Each row has a name. Each question is about the rows just above it.

|   97 |  -23 |  -55 |   86 | -106 | : (113)
|  8 | 17 | 15 | 13 | -4 | : (154)
| 40 |  3 |  8 | 33 | 34 | : (145)
|  37 | -62 |  13 | -25 | -55 | : (46)
| -61 |  -6 |   8 | -18 |  12 | : (58)
| -48 |  16 |  97 | -20 |  17 | : (30)
|  97 | -23 | -54 | -26 |  -9 | : (17)
| 40 |  3 |  2 | 17 | 34 | : (125)
| -12 |   2 |   5 |   5 |  11 | : (143)
Which value is in both (145) and (154)? -> | 8 |
Shared by (125) and (30): -> | 17 |
Shared by (113) and (46): -> | -55 |
Shared by (30) and (154): -> | 17 |

| -26 |   1 | -32 |   0 | -35 |  38 |   1 |   2 |  46 |   0 | : (40)
|  50 |  83 |  61 |   3 |  66 | -65 |   2 |  64 |   0 |   3 | : (80)
| -24 |  37 | -33 |   0 | -34 |  35 |   0 | -33 |  44 |   0 | : (101)
| -26 |   1 |  86 |   0 | -36 |  38 |   1 | -36 |  47 |   0 | : (108)
|  30 |   3 |  43 |   3 |  40 | -37 |   3 |  38 | -50 |   3 | : (130)
|   64 |    3 |   83 |    4 |   86 |  -84 |    3 |   83 | -109 |    4 | : (114)
| -15 |   0 | -24 |   0 |   3 |  22 |   0 | -22 |  28 |   1 | : (110)
Which value is in both (114) and (108)? -> | 86 |
The one value in (80) and (108): -> | 0 |
The one value in (130) and (80): -> | 3 |
Shared by (101) and (80): -> | 0 |
The one value in (114) and (110): -> | 3 |

| -22 |  22 | -22 |  28 |  19 |  21 |   7 |  38 | -16 | = (13)
| -15 | -36 | -26 |  14 |  18 | -29 |  16 | -24 |   7 | = (14)
| -27 |  -8 | -53 |   3 | -20 |   8 |  29 |  10 |  20 | = (33)
|   9 | -20 |  57 | -22 |  12 | -35 | -47 | -18 |  16 | = (89)
| -18 |   4 | -58 |  20 |  60 | -28 |  19 |  29 |  -3 | = (84)
|   6 |   8 | 100 |  29 | -25 | -12 | -57 |   0 |  -2 | = (69)
| -27 |  -8 | -53 |   3 | -20 |   8 |  29 |  10 | -28 | = (55)
| -11 | -34 | -53 |  25 |  68 | -12 |  -8 |  31 | -18 | = (24)
|   4 | -44 |  15 | -40 |   5 | -13 | -23 | -24 |  15 | = (162)
|  13 | -36 | -57 |  25 |  57 | -24 |  13 |   4 |   8 | = (79)
|  -3 | -20 |  -7 |  10 |  15 | -13 | -14 | -13 |   0 | = (200)
The one value in (79) and (84): -> | 4 |
Which value is in both (200) and (69)? -> | 0 |
Which row holds | -18 |   4 | -58 |  20 |  60 | -28 |  19 |  29 |  -3 |? -> (84)
Shared by (69) and (84): -> | 29 |

|  -6 | -37 |  25 |  -2 | -26 | -18 |   5 |  -2 |  -5 | -26 | -18 |  -1 | -15 | -12 | -32 |   2 | -13 |  21 |  29 |   6 |   9 |  -1 | -21 |  -6 |   3 |  -9 |   4 |   7 | -13 | -15 |  -3 |  14 | -14 |  10 | -11 | -14 |   3 |  17 | -21 |  15 | -11 | -24 | -10 |  -5 |  16 | : (26)
| -13 | -28 |  25 |   6 |  25 |   6 |  21 | -22 | -63 | -33 | -51 | -83 | -22 |  -5 |  -9 | -89 |  -7 | -10 | -27 | -31 |  10 |  55 | -40 | -21 |  19 | -24 |  -4 | -50 |  16 |   1 |  74 | -23 | -22 | -48 |  17 |   7 | -51 |  60 |  24 | -16 | -33 |  16 |  -2 |   0 | -34 | : (78)
|  -1 | -13 |  -4 |   4 |  10 | -18 | -16 | -22 |  12 | -43 |  10 |  14 |  -6 |  27 |  17 |  -4 |   0 |  22 | -24 |   7 | -23 |   2 |  59 |   4 | -16 |  -5 |  43 |  14 | -52 | -36 |  -8 |   3 |  30 |   8 |  32 |   0 |  -1 |  14 |   1 | -26 |  -5 |  22 |   6 |   6 |  32 | : (5)
Which row holds | -13 | -28 |  25 |   6 |  25 |   6 |  21 | -22 | -63 | -33 | -51 | -83 | -22 |  -5 |  -9 | -89 |  -7 | -10 | -27 | -31 |  10 |  55 | -40 | -21 |  19 | -24 |  -4 | -50 |  16 |   1 |  74 | -23 | -22 | -48 |  17 |   7 | -51 |  60 |  24 | -16 | -33 |  16 |  -2 |   0 | -34 |? -> (78)
Which row holds |  -1 | -13 |  -4 |   4 |  10 | -18 | -16 | -22 |  12 | -43 |  10 |  14 |  -6 |  27 |  17 |  -4 |   0 |  22 | -24 |   7 | -23 |   2 |  59 |   4 | -16 |  -5 |  43 |  14 | -52 | -36 |  -8 |   3 |  30 |   8 |  32 |   0 |  -1 |  14 |   1 | -26 |  -5 |  22 |   6 |   6 |  32 |? -> (5)
|  -6 | -37 |  25 |  -2 | -26 | -18 |   5 |  -2 |  -5 | -26 | -18 |  -1 | -15 | -12 | -32 |   2 | -13 |  21 |  29 |   6 |   9 |  -1 | -21 |  -6 |   3 |  -9 |   4 |   7 | -13 | -15 |  -3 |  14 | -14 |  10 | -11 | -14 |   3 |  17 | -21 |  15 | -11 | -24 | -10 |  -5 |  16 | is in which row? -> (26)

| 43 | 13 | 13 | 21 | = (45)
|  12 | -64 |  13 |  42 | = (51)
|  42 | 112 |  12 |  87 | = (70)
| -44 | -64 |  13 |  42 | = (25)
The one value in (45) and (25): -> | 13 |
Which value is in both (25) and (45)? -> | 13 |
Shared by (25) and (70): -> | 42 |
Shared by (51) and (45): -> | 13 |

| -29 | -30 |  -4 |  53 |  (48)
| -54 | -30 | -53 |  53 |  (115)
| -50 |  54 | -41 | -53 |  (12)
| -50 |  54 |  68 |  -5 |  (8)
Shared by (115) and (12): -> | -53 |
The row with | -54 | -30 | -53 |  53 | is -> (115)
Which row holds | -50 |  54 | -41 | -53 |? -> (12)
Shared by (12) and (115): -> | -53 |

